(in the rows, 128 means zero)
These are runs of 6 systems, one row a step. Runs of the same system follow the same rule from any start.
path 1, Bef (10 x 22):
[[120 137 122 140 136  64  89 131  59 150  61 102 137 109 118 128 146 165
  143 117 112 138]
 [113 113 146 126 114 152 127  79 125 108 149 129 143 155 119  93 164 175
  120 181 111 185]
 [138 100 125 120 176 126 151  90 155 148 123 153 181 163 162 153  94 150
  109 120 165 109]
 [134 161 145 132  97 177 167 137 134 149 153 123  91 137 133 131  56 134
  150 106 132 122]
 [166 159 115 115 119 125 127 173 170 120 130 125 122 123 108 161 154  88
  155 162 130  85]
 [ 99 117 106 150 101  87 117 174 127 108  71 102 109 107 108 128 149 154
  120 102 127 135]
 [105  77 137 141 115 137 128 103 137  99 163 140 128 110 138  85 185 120
   98 134 129 153]
 [122  99 137 114 174 106 125  90  91 159 152 143 140 111 172 128  98 110
  118 100 150  99]
 [131 176 143 104 133 147 107 124  87 147 159 114  85 137 122 126  76 118
  159 155 105 139]
 [151 163 108 117 158 119  90 155 148 108  90 122 152 163  98 158 143 122
  134 178 106 140]]
path 2, naso:
[[186  86 137 159  91 157 142 118 125 145  91 125 146 121 134 100 100  91
  134 109 110  74]
 [168 118 100  91  70 137 138 151  99 138  88 127 118  73 105 139 129 139
  126 108 117  91]
 [117 144  86  83 104 125 126 165 124 127 134 157 127  92 103 168 158 167
  118 141 140 158]
 [ 95 141 116 143 165 121 122 144 146 129 154 161 152 131 136 149 143 152
  106 130 163 193]
 [125 139 173 177 175 117 133 112 140 142 151 118 134 137 166 111 111 127
  118 105 163 148]
 [156 144 174 135 146 102 128 109 120 129 121  73  99 124 144 110 112 113
  148 119 131  83]
 [129 143 122  95 108 114 110 132 119  98 107  84  88 137  96 122 137 119
  150 158  90 101]
 [ 96 102  92 109 108 150 115 132 145  88 129 144 132 155  96 123 158 121
  117 163  94 150]
 [103  78 107 142 132 161 142 105 138 128 147 178 163 142 147 113 123 113
   98 105 128 150]
 [152 116 140 134 137 142 155 107 102 175 146 153 144 106 166 132  89 114
  132  82 147  97]]
path 3, dalep, 10 rows:
[[175 175 165 138 134 171 134 100 100 148 142 120 129 134 134 105 107 121
  145 128 109 151]
 [172 165 124  99 139 113 122 117 120 123 105 119 160 130 112 143 183 125
  153 152 104 115]
 [101 132  98 126  89 123 144 134 127 118  87 129 141 144  96 140 152 182
  135 122 112 153]
 [119  97 122 161 107 130 163 146 190 122 132 144 147 130 136 137 143 143
  112 118 169 124]
 [129 128 136 156 137 110 134 160 139 150 117 115 107 120 147 144  68 110
  132  95 157  91]
 [136 162 157 126 119 132 108 147 122 124 164  94  67 115 122 114 110 102
  148 159 124 124]
 [113 116 113  95 155 102  73 129 111  95 126 114 116 126 112 121 159 110
  113 173 103 138]
 [ 91  82 114 122 131 145 120  94 108 106 118 142 139 128 129  97 133 155
   84 107 112 173]
 [150 101 141 128 148 152 170  87 135 143 148 154 163 117 168 116 125 117
  107  80 149 115]
 [159 178 137 111 135 135 154 115  94 175 138 133 131 128 138 154  95 113
  177 101 121  94]]
path 4, zake (10 x 22):
[[148 150 144  91 136 111 122 147 127 139 176 114  79  79 143 145 121  93
  141 132 159  82]
 [103 171 102  87 144  87  82 156  94 117 107 105  97 133  97 154 132 128
  149 158  96 130]
 [109 105 116 128 142 135  87 104 120  88 109 131 151 151 105  96 172 140
   97 169  89 190]
 [121  78 142 164 168 147 140  82 129 124 117 148 168 139 166  91 110 126
   77  73 135 149]
 [150 138 167 138 111 156 176  93  98 179 174 129 107 112 167 114  75 116
  161  82 141  92]
 [158 181 114  77 106 114 145 133 111 157 140 123 125 135 110 179 140 109
  206 159 109  58]
 [108 151  71 127  97 115 109 170 146 110  69 140 161 168  68 164 175 165
  148 177  93 164]
 [121  68 125 192 122 148 125 145 186  94 112 156 175 126 129  97 169 157
   55 130 162 200]
 [142  93 181 173 153 128 154 131 151 148 160 118 101  75 192 105  73 124
   80  56 211 112]
 [149 184 166  73 126 106 129 137  91 159 185  76  33  88 141 146  74 102
  186 140 142  54]]
path 5, Tutid, 10 rows:
[[154  89 175 186  77 160 140  88 147 107 113  96 128 149 124  54 145 134
  130 153 102 134]
 [158  62 109  95 107 124 157  91 115 151  82 136 161 123 142 136 102 143
  123 101 132  50]
 [ 97 160 108 112  78 164 178 150 120 151 149 143  92 130 117 153  70 160
  154  91 130 135]
 [126 148  85 110 124 129 120 182 171 125 153 169 147 138  99 183 159 111
  138 180 140 135]
 [106 138 118 172 171  97  89 171 131 113  86 130 143 112 126 126 147 131
   86  97 140 191]
 [167  97 186 162 125 133 123 115 142 122 161 107 116  80 157  82 154 124
   96 138 168 133]
 [153 128 146  74 156  93 125  95  82 150 125  98 108  99 153 140 101 128
  139 115 139  64]
 [ 94 183 127  88 112 144 135 117 114 112 153 100  74 168 103 131 104 136
  172 148  86 135]
 [103 107  88 119 143 134 105 123 161  84 114 148 165 189 100 134 163  99
  123 173  85 137]
 [113  82 125 196 139 148 130 117 126 125  95 155 171 138 144  88 122 114
   89  69 114 165]]
path 6, Tutid:
[[166  88 101 142  99 123 103 140 115 126  65 130 157 123 105 119 148  92
  131 142  87  86]
 [123 103 113 130  71 157 145 126  95 130  96 132 121  98 114 102 115 171
  105  88 113 155]
 [137 103 115  84 104 154 152 118 138 143 171 171 143 107 136 152 135 158
  115 152 164 125]
 [108 171 114 116 176 111 125 147 120 154 136 147 139 133 138 172  99 148
  129 111 153 154]
 [138 173 156 164 143 129 119 151 162 118 154 115 118 141 125 126 146 120
  139 159 144 161]
 [152 117 141 142 162  89 104 127 140 110  86  96 139 123 131 121 157 115
  117 127 131 103]
 [121 113 154 133 111 129 143 108 120 111 121  89  91 115 137  90 118 137
  121  99 122 117]
 [122 101 118  85 111 134 139 108 124 126 155 131 111 130 130 132 123 108
  142 142 119  79]
 [ 89 141  95 117 135 136 119 135 102 132 126 145 122 147 117 141 101 117
  143 116  96 143]
 [128 124 118 153 116 158 117 136 137 125 144 157 150 141 114 117 143 111
  126 156 111 165]]
path 7, pek:
[[124 126 135 140  67 115 126 142  71 158 140 122  99  75 119 113 148 147
  155 129 122 132]
 [117 102 119  99 119  94 113 120 107 161 144 145 138 119 132 157 128 172
  137 179 158 116]
 [111 124 124 124 151 128 122 125 131 139 109 127 133 160 133 142  63 178
  108 138 149 151]
 [166 133 152 137 145 162 150 116 183 113 128 118 143 157 139 123 109 130
  111 136 145 126]
 [155 150 132 135 154 117 137 141 153 103  99 105 129 117 131 126 151  98
  118  85 126 111]
 [110 142 132 123 101 119 127 142 130  98 138 101  84 112 110 112 165 112
  142 127 107 123]
 [ 83  96 105 121 127 105 111 125 115 123 153 150 132 128 125 128 162 114
  131 146 120 131]
 [ 96 103 122 143 131 140 117 113  96 150 142 153 131 135 140 113  91 125
  121 119 120 151]
 [169 130 145 127 134 152 133 105 115 159 147 141 147 129 145 130 102 116
  138 136 135 114]
 [173 166 126 111 140 123 120 137 112 141  92 112 135 121 120 147 119 134
  141 126 121 116]]
path 8, Bef (10 x 22):
[[123 139 141 121 111 168 178  81 123 114 133 113 117 159 132  98 116 109
  151  74  86 110]
 [120 143  96  95 119 126 148 123 119 143 147 152 146 153 119 164 146  87
  180 130  99  78]
 [ 83 134  85 148  87 109 116 177 108 150 107 147 126 138  98 157 119 148
  156 140 116 147]
 [133  87 120 166  97 141 112 152 154 127 135 156 155 116 118 116 157 141
  101 174 150 165]
 [162  80 149 140 131 126 137 117 129 149 121 133 142  85 162 118 108 149
   86 105 178 115]
 [158 152 163  85 123 146 141 107 111 134 172 101  79  93 143 118 103 130
  132 125 144 108]
 [126 183 124  77 168  91 107 144 137 106 128  97  98 137 115 162 140 117
  144 151 126 111]
 [ 76 145 113 158 148 107 108 151 146  84  92 108 119 165 104 119 144 134
  117 119 105 175]
 [119  81 131 180 142 150 133  99 147 109 128 153 172 153 145  87 156  92
  105 105 112 146]
 [151 100 137 134 122 144 151  85  76 180 135 151 151 118 159 116  89 101
  148  85 118  83]]
path 9, naso, 10 rows:
[[ 91 157 104 156 146  57  91 178 125 104  77 103 125 133 100 144 183 103
  149 120 105 126]
 [ 74  92 144 178  81 133 108 135 130 104 171 124  93 120 118  73 162 133
  117 163 122 185]
 [120  37 137 117 175 108 108  77 133 114 137 134 146 122 169 101 125 109
   76 132 151  97]
 [125 129 130  86 134 154 129 107  76 151 138 120  79 125 144 125  27 113
  132  94 110  96]
 [192 174 116  67 122 163 119 131 125 138 149 138 133 134 103 162 131  99
  164 191 103 101]
 [127 161  80 145 131 147 110 151 123 117  65 156 186 165  87 141 159 138
  126 126  78 190]
 [123 106 147 186  87 166 179 103 150 137 146 157 172 124 142  96 169 173
  111 100 151 183]
 [130  96 150 133 151  70 171 100 130 164 116 118 147 100 178 144 126 159
  124  66 191  67]
 [112 178 140 112 105  80 128 177 110 158 134  81  50 106 120 163  74 146
  180 135 151  83]
 [133 155 116 123 132 106  65 188 173  92 133 110 105 145  84 151 164 107
  135 237 122 144]]
path 10, pek (10 x 22):
[[166 195 164 148 145 152  94 142  90 151 136 119 117 103 124 112 107 162
  119 150 131 214]
 [175 144 167 131 145 105 129  87 131 129 119 108 176 129 133 119 198 178
  130 171 148 147]
 [100 126 136 128 135  89 154  93 119 116  71  90 136 141 132 120 139 191
  125  76 128 126]
 [ 99 114 139 114 101 132 185 104 172 112 155 110 110 162 137 128 122 138
  151 116 136  81]
 [101 128  99 135 155 106 129 159 156 126 125 143 128 150 131 161 110  76
  142 103 129  87]
 [120 129 124 163 106 152 101 170 132 119 136 127  94 135 109 110 101  82
  135 147 102 139]
 [157  87 118 135 125 135  91 133 117 127 133 154 152 104 125 114 158  96
  106 163 120 134]
 [139 117 127 111 127 138 111 116  77 140 119 132 121  85 134 109 116 144
  101 103 123 152]
 [150 147 146  83 129 139 145  97 115 142 163 128 126 115 139 137 131 156
  138 145 142 127]
 [120 172 119 113 163 105 131 128 126 136 113 126 145 149 126 161 127 153
  144 122 131 137]]
path 11, dalep (10 x 22):
[[153 162 124 134 118 177 114 144 139  98 122 133 134 131  99 108 157 126
  109 151  97 195]
 [142 118 112 145 147 102 129 141 137 115  80 135 171  99 130 132 183 132
   96  81 137 137]
 [108 141 148 147 101 118 174 125 117 150 134 114 107 100 145 125 122 165
  138  66 157 126]
 [124 149 145 112 138  99 140 131 148 140 178 118 104 131 143 154 136 115
  166 154 161  85]
 [ 86 132 112 119 141 107  89 137 113 123 122 116 106 172 109 139  95 128
  146 175 100 132]
 [121  84 132 153 123 159 107 114 150  94 126 131 136 153 119  87 138 123
   95 160 110 163]
 [161  84 126 132 144 139 134 111 122 129  89 135 154 103 150 108 120 110
   89  75 130 104]
 [161 166 142  98 104 157 164 116  98 154 153 123 103  88 136 131 110 128
  150  87 128 111]
 [131 177 108  83 134 114 121 141 120 138 163 142 128 127 112 171 163 117
  167 171 121 123]
 [ 74 125  95 149 126 111 100 146 122 122 107 149 152 167 104 140 140 162
  130 161 112 185]]
path 12, zake:
[[115 116  95 110  87 189 120 104  74 118 118 150 123 144 101  93 112 105
  133 117  48 151]
 [150 100  92 109 133 165 149  94 106 139 134 194 198 115 136 132 170  99
  113  91 107 129]
 [128 153 117 153 109 139 170 131  91 195 133 172 168 109 142 152 115 164
  150  72 148 150]
 [173 166 153 136 104 117 155 135 137 177 165 141 155 110 135 161 164 160
  171 173 175 121]
 [142 163 131 145 142  77 122 171 176 133  84 102 144 150 114 176 133 176
  142 164 170 119]
 [124 124 154 165 109 128 115 159 193  83 113  84  94 143 109 106 130 164
  100 175 152 163]
 [123  87 149 131 161 121 118 138 185  70 129  92  84 118 146  99 112  90
   73 110 153 104]
 [ 90 125 135 106 133 131 117 132  96 109 150  97  44 108 136 101  75  84
  122  87 103 107]
 [111 124 104  63 137 130  95 100  66 115 160 136 103 120 117 118 148  70
  148 144  65 107]
 [ 98 115  74 109 147 131 101  98  58 138  94 174 184 152 115 131 142 120
  132 115  64 160]]

Which system made each run below?
path 13 (2 x 22):
[[ 93 111  91  72 138 158 112 142 159  72  99 120  96 155 103 137  69 161
   69 140 121 159]
 [122 120 122 138 173 176 137 135 182  79 147 148 128 130 143 106 124  73
   67  76 133 161]]

dalep
path 14 (2 x 22):
[[166 100 164 128 121 141 143  70 116 141 141 120 148 130 150  97 137 138
  132 148 129 106]
 [143 141 117  86 151 107 139 109 101 141  91 115 135 123 136 151 113 135
  136  90 120  86]]

pek
path 15, 2 rows:
[[187  86 158 205 128 134 127 104 130 147  78 134 196 125 147  89 149 127
  109 115 135 134]
 [199 146 160 121  90 126 168 117 108 160  88  90 120  85 138 128 113 166
  147  89 147  76]]

dalep
path 16, 2 rows:
[[144 137 120  83 146 110  98  97  50 157  89 118 141 117 126 137 104 171
  130 134 108 133]
 [144 147 136  96 113 172 162  95 152 112 153 140 151 146 119 126 158 179
  121 158 128 172]]

dalep
path 17 (2 x 22):
[[181 178 151 124 140 156 160 130 174 102 114 103 130 128 127 127 144 138
  116 105 138 142]
 [115 161 130 128 132 107 159 130 148  99 111 102 119 129 122 129 178 121
  139  78 116 121]]

naso
path 18, 2 rows:
[[114 156 107 127 133 140 134 143 139  97 131 141 138 129 111 126 187 102
  127 103 101 161]
 [111 120 123 168 136 105 138 120 107 150 121 152 169 123 143 124 164 125
  135  87 127 141]]

Bef
path 19:
[[144 115 106   4  95 169 140 105 134  87 171 125  79 102 107 136 138 115
  117 162 107  85]
 [ 72 157  64  64 177  89 108 179 127 109 117 149 112 111 114 193 126 130
  102  95 139 144]]

Bef
path 20:
[[148 129 146 127 128 167 171  89 147 115 153 136 146 131 143 106 160 107
  127  92 119 125]
 [128 165 124 124 130 107 148 136 101 148 128 127 125 105 137 144 150 101
  161  72 120 101]]

pek
path 21, 2 rows:
[[142 124  88 135 158 127  95 146 140 149 129 192 209 156 117 170 158 124
  126 193 133 161]
 [150 150 153 205 154 128 121 140 126 147  77 123 166 123 140 114 114 172
   96  94 151 195]]

Tutid
path 22 (2 x 22):
[[150 115 194 225 115 138 110 153 128 130 135  93  85  77 151  61 109 116
   97 100 156 167]
 [174  97 165  73 158  92 105  97 120  91 116  66  90  63 150  98 156 116
   90 121 146  70]]

naso
path 23, 2 rows:
[[ 74 118 125 165 128 105  98 152 147  99 117 113 110 154 108 114 140 144
  117 154 124 171]
 [123  65 149 160 150 129 105 115 143 105 137 122 123 121 154  85 122  97
   85 132 140 127]]

zake
path 24 (2 x 22):
[[113 116 110 113  81 173 166  98 129 118 127 141 137 159 110 116 132 140
  144 121  90 128]
 [128  98 101 123 111 130 162 119 138 149 127 168 171 140 133 154 143 129
  143 117 136  97]]

naso
path 25, 2 rows:
[[134 147 118 122 104 166 123 127  98 150 139 144 128 143 112 131  94 136
  151 157 100 149]
 [165 138 105 120 126 135 123 149 147 136  99 147 167 134 110 161 134 146
  125 159 139 135]]

Bef
path 26 (2 x 22):
[[119 118 100 143  88 144 142 162 147 122 144 166 141 104 113 135 173 122
  121 122 132 150]
 [106 104 121 152 147 104 122 138 117 146 138 157 149  94 150 131 146 126
  106  98 159 146]]

naso
path 27 (2 x 22):
[[102 135 128 142  85  98 124 186 175  97 115  91  86 117  96 135 154 170
  125 166 153 142]
 [ 82  79 125 138 148  89 107 163 179  90 119 105  91 117 137 126 118 134
   77 124 174 121]]

dalep
path 28 (2 x 22):
[[104 157 142 140 202  72 148 128 156 119 138 120 139 121 163 150 166 118
  120  62 172 122]
 [ 83 164 171 170 126 102 125 131 128 115 154  74  65 155 128  99 122 102
  172 127 111 124]]

pek
path 29 (2 x 22):
[[123 132 150 125 149 130 139  93 123 126 134 121 138 127 144 116 135 181
  106 120 148 170]
 [131 146 159 130 156 118 162  90 139 130 136 111 138 144 152 127 135 144
  139 102 146 113]]

pek
path 30 (2 x 22):
[[ 88 165 118 144 103 154 179 124 108 150 148 153 129 133 130 132 124 150
  155  63 117 163]
 [135 136 136 142 114 111 149 126 137 157 184 155 153 117 139 147 189 108
  168 152 150 109]]

zake
path 31:
[[138  67 102 113  84 194 133 118 133 125 159 177 140 125 120 108 122  96
  110 151 104 123]
 [174 114  96 125 130 159 115 149 101 164 110 183 169  95 131 147 101 103
  108 112 130 124]]

dalep
path 32 (2 x 22):
[[158 138 156 145  92 119 139 135 125 151 105  82  93 138 125 126  73 136
  169 143 130  72]
 [147 135 125  85 101 134 106 154 155  92 134  95  81 127  95 135 135 118
  135 197 116 102]]

dalep
